Each row is where one point has got to under a steady rotation. How many ticks took it there?
The counts run from 0 to 190.
[  8 -11  -9  12  16 -10 -17 -17   7  16 -15  -6 -36 -18  19  -8 -11  -2
 -23  12   0  14  -9   9  -1  -7 -10 -14 -12 -22 -32  26  -7  23   7  10
  35 -52   7 -19 -19 -29   7]  88
[-27 -24   6   9  -6  -1 -43 -25  11  -3 -10  20 -28 -10   5  -7  -4 -28
 -10  14  16  -8  -1 -12 -10 -30  21   5 -12  12 -16  25  37  29 -11   5
   2  -5  30 -19   8 -26   3]  34
[ -2 -24  -1  34   7  -6 -53 -21  23   9  -4  -2 -13  13  20 -20  -9  -8
   0  16  22  -4  -5  14   7 -43  21   3   3  17 -11  24 -12  14  -3  10
  19 -15  34 -33  -3 -13  15]  19
[  1 -14  -4  26  17   4 -13   6  25   8 -15  21 -52 -11  12 -12 -13  11
 -19  19  17   3  -9  -4  19 -20   6  14 -22  -5 -24  17   6  -1  -2  15
  17 -47  39 -27   1 -10   4]  5
[-27 -17  -3 -15 -25   1 -20  -5  14  12 -16 -15  -1  -4  12 -18  -9 -21
  -4  14  20   3 -31   2  16 -21  11  13 -22  -1 -45  22   9  23 -13   6
  31 -22  49 -28  -9 -27  -7]  177
[-20 -22  -4  -7 -12  -3 -35 -18  10 -11 -14  15 -31  -8  10  -9  -9 -31
 -13   7  21 -14   2 -13  -8 -29  17   7 -20  17 -15  21  27  32 -15  -4
   8  -9  29 -18   2 -37  -2]  33
[-13 -24 -19  22  -8  -6 -13 -27  -2   1  -9   4 -20 -18  21   9 -43 -12
  -8 -14  14   9 -11  16  -9  -1  19  -2  -7  19 -25  15  -9  40   7 -11
  23 -25  28 -31 -14 -14  -1]  105
[  1   9  -1  -2  -1   6 -27 -16  -7 -15  -6 -11 -19 -24  32 -13 -39 -24
 -16   0  13   5   3  -1  -5 -38 -22 -13  -4  30 -19  17  -5  25  -3 -13
  27 -42  11 -21 -28 -10  12]  99
[-22 -14  20  12   7  -4 -28  10  14  13  -6   9 -14  17  20 -13 -14 -19
  11  33   9  -4 -35 -20  14 -36   3  25   7  12  -9  22   6  13  -2  19
  26 -39  23 -12   1   3  23]  163
[ -1 -23 -11  -7   1 -15 -32 -12  16  21   3  -4  -7 -11  33  -6 -17 -32
   7   4  -6 -14 -21  12   8 -31   6  -1  -9 -16 -24  38   8  10  -4  18
  24  -9  27 -33 -25 -23  11]  172
[-23 -17   9 -15   3  -8 -17 -21  12   4  11   7 -30 -21  21  10 -26 -42
   1  10 -11 -10 -21 -18  -8 -10  11  -2  -5  25 -16  22  19  29  -8   4
  15 -22  43 -16 -21 -20   4]  187
[-15 -12  -4  14  12  14 -31 -43  18   4 -10  21 -32 -19   8 -14  -7 -14
   5  11   7 -10 -22 -23   2 -14   8   4 -13  12 -11  11  10  28  -9  13
  17 -28  16 -10  13 -45  23]  37
[-19 -26  -4  30   0   1 -20 -23   0  10 -16   6 -11 -26  12  12 -41  -6
  -8 -11  15  13  -7  19 -11 -15  17   5   5  10 -32  16  -3  34  11 -12
  17 -32  37 -38  -3   0  -5]  106
[-23  -2 -12   3   4   8   1  21   2  22 -13 -14 -22   1  29 -27 -23  -9
 -28  12  11  16 -18   9   0 -22  -6  -5 -15   2 -29  21 -15  23  -4  -1
  35 -55   6  -9 -10 -12  13]  93
[  1 -22   3   4  21 -21 -26  11  18   6 -11   0 -38 -19  31  -6   9 -16
 -28  26  -8 -11  -8 -19  -9 -13 -19   5  -5  -7  -7  23  25  -3 -17  35
  16 -39  24 -29  -1 -20   5]  46
[-24 -11  20 -11   3 -10 -35  -7  13   5   1 -23  -2  -2  24  -8  -8 -26
   5  11   8   7  -6  12  -8 -33  -8   4  20  27 -20  20   4  22 -10  31
  26 -46  26 -23   7 -11  31]  60
[-25 -28   4  17  18  -4 -32 -21  16  11  -8  14 -28  -1  10   2 -15  -5
  15  15  16  -6 -25 -18   2 -27   9  25   9  21 -17  21   6  17  -7  21
  16 -23  25 -13  22 -33  26]  39
[-16 -29 -10   3  -2 -13 -39   3  19  26   2   0   3  -6  26 -15 -13 -22
   1   9  -4  -4 -19   9   6 -35  13   4  -2 -17 -19  39   1  17  -2  20
  27 -10  32 -32 -19 -18   4]  173
[-23 -14   7  21  12  17 -43 -32  13   5 -12  29 -29 -17   8 -19   3 -16
  -9  16   6  -5 -15 -21  -4 -17  10   0 -15   8  -5  21  14  27 -11  12
  11 -23  27 -16  18 -33  16]  36
[ -7 -33  -6  17   7  -4 -25  20  24 -14  -5  35 -25  -2  25 -16 -13 -14
 -17   9  -8 -17   1 -11   8 -25   8   1 -27 -20 -10  30  26  27  -9  16
   2 -26  28 -14  -2 -26   7]  154
[-10 -22  -1  36  11  -5 -14   7  21  13 -18  22 -43  -4  12  -3 -15   9
 -21  19  20   2 -10  -5  16 -15  17  25  -9  -6 -27  16  12   0  -3  11
  18 -39  40 -31   3 -13  -7]  4
[-12 -30  -5  17  11 -14 -33  25  24 -11  -1  28 -22   0  23  -7 -20 -15
  -5   5  -6 -17   5 -14  11 -35   8  16  -7 -19 -12  35  31  24  -1  23
   1 -28  31 -23  -4 -18   6]  153
[-29 -21  -7  -8   6   5 -38  21  18  -6  -2   4  -9  -7  15  -7 -25 -15
 -12  -3  21 -13   8 -12  -6 -53  -2  22  -1  10  -6  24  22   4 -22  18
  -1 -10  40 -26  -2 -26   3]  29
[  3  -2 -10  19  -9  17 -42 -23  11 -12 -16  12 -10 -11  19 -37 -21 -23
  -2   1  24 -14  -9  -4  22 -37  -1  -1 -25  11 -17  15   1  34 -12  -4
  17 -22  18 -30   2 -25  12]  140
[  6 -25 -15  -4   9 -14 -21   9  21 -16  -3  18 -26 -22  30   7 -38 -14
   9 -10   6 -29  -4 -21  16 -24  -9  22 -12   2 -12  23  22  17 -17  14
   9 -27  33 -30  -7 -26  12]  151
[  7 -14  13   9  11 -15 -34  -1  21   9   2   1 -17 -16  41  -9   1 -34
 -13  24 -16 -15 -15   3   3 -24  -5  -3  -2   1  -6  31  19   0  -7  22
  18 -32  35 -40 -18   6  12]  169
[ -8 -14 -22   9  11   8  -2   1   6  -2 -11   5 -23 -18  17   9 -53   9
  -6 -16  27   8  -1   1  14 -25  -4  21  -1  10 -32  11  -2  27  -4   1
  23 -46  26 -27  -4 -24  13]  110
[-16 -14  11  20   3   1 -26  -9  11  16 -25  31 -31  -9   7 -17   3 -16
  -9  23  13   1 -30  -8  13 -32  15  12 -11 -22 -22  28  32  22  -2  13
  16 -19  19 -22  11  -7   4]  158
[  8  -8 -11  12  16   5  -3   4  31  10 -17  15 -55 -12  19 -17 -12   3
 -16   9  26  -5 -12  -9  22 -27   2  18 -28  -3 -23  15  -2   1 -12  16
  18 -46  26 -19  -1 -20  12]  6
[ -4 -25  -1  57  10  -3 -31  -2   8  -1  -6  22 -29  15  29 -19 -23  -2
 -10  21   8   1 -13  -8   6 -22   7   8  -6   7 -11  15 -15  32  15 -14
  21 -44  10 -15  -3 -11  12]  123
[ 20  -8 -29  10  10  -8  -7  11  18  16 -19  -5 -35 -17  43 -14 -24 -12
  -8  -9  23 -16 -11   7  13 -31  -7  12 -11   9 -12  20  -6   2 -11   7
  22 -42   7 -38  -4  -1  25]  130
[-19 -17   4  29  12  10 -24   9  16  -5 -10  25 -14 -23  30   2 -22 -14
   5   1   2 -16 -20 -13   4 -17  -3  26   0  15  -5   8  23   9 -11  25
   4 -43  47 -43   7  10  10]  148
[-31 -18  -1 -11  -8   6 -11 -10   7  -7 -14   4 -28  -2   4 -16 -15 -13
 -20   2  12  11  -4  -3  -2  -9   4  -8 -15   0 -37  17  12  50  -6   9
  23 -47  20   3   8 -42  11]  73
[  6 -20   1  43   6 -15 -18  -1  17  10 -26   0 -30   4  26  -3 -12  -1
 -14  13  27   2 -17  11   6 -24   6  20   5   7 -18  11   1   6   0   3
  23 -49  24 -44   7  17  11]  127
[-21 -15  -8  17  15   2 -11  31  12  -8 -10  19 -27  -2  11   0 -44  13
 -27 -10  19  12  14   2   3 -38   1  13   0   8 -22  16  11  24  -1   9
  11 -50  31 -13   6  -5  10]  112
[-30  -8 -10  12   5   1 -13  21   2  30 -12 -10 -16   0  23 -20 -20   2
 -27  10   8  27 -14  19  -3 -28  -1  -3  -6  -6 -26  30 -14  26   4  10
  32 -53   9 -17  -6  -9   8]  92
[ -9  -9  -7  -2  15  -5 -10  17  22  27 -10  10 -41   4  17  -9 -24  -8
 -11   7  33  -2 -14  -6  19 -58   9  26 -11   9 -20  24  16  -9 -12  14
  18 -28  17 -14 -13  -6  16]  8
[ -4 -23   7  14   9 -23 -11   2  -4  -8   5  -1 -40  -1  37   3 -29 -18
 -14  24 -20   3 -11 -19 -13   1 -16 -10   0  13 -17  24  -5  33  10   0
  24 -50  12  -9 -26 -24   7]  83
[ -6 -32 -16  29   4   1  -7  -5  15  -2   4  26 -41   2  23  -3 -31  -2
  -8  12   4 -12 -13 -13  15  -4  20  11 -24   8 -20  16 -15  23   5  -5
  20 -33  35 -18 -16 -30   2]  1
[-14 -29  -3  43  18   4 -26  -2  13   1  10  31 -33  -6  22  -7 -33  -3
  -7  10 -10  -3  -8  -6  14 -11  17   8 -21   7 -15  19 -15  27   9   1
  14 -30  41 -14 -18 -24   7]  0
[ -8 -15   6  25  -5   9 -41 -16  14  -6 -13  14  -4   0  12 -21 -22 -21
  12  -5  28  -5  -9  12  23 -43  15  16  -2  19 -12  22   6  34  -7   5
  11 -23  25 -30  13 -10  27]  142
[-22 -26  15  12  20  -4 -36 -20  10   5   5  14 -22 -27  15  16 -21 -13
  -7  20 -21   4 -14 -14 -12 -10   6   1   2  -1 -17  28  20  20   2   9
  12 -24  55 -24 -21 -25  -4]  189
[ -1 -27   8  26   7 -28 -25 -11   3   9  -9  -7 -31 -10  23  14 -15  -6
 -24  26   1  18  -8   5 -14  -9  -4  -3  10 -15 -34  28  10  22  11   2
  24 -40  25 -29 -18 -12  -4]  86
[-14 -10 -22 -12   6  14 -22  14  14   4  -7   1 -15 -34  27 -14 -23 -16
 -12  -9  16 -21 -10 -19   2 -26 -12  16 -18  16 -11  15   4   2 -31  20
  14 -24  35 -37  -2 -37   6]  27
[-16  -9  19  13   2   1 -24  14  19   4   2  10 -17  14  35 -23   1 -19
   0  40  -4 -10 -26 -21  16 -29  -3  14  -4  16  -5  21   3   9  -6  24
  25 -47  23 -10   2  -5  22]  164
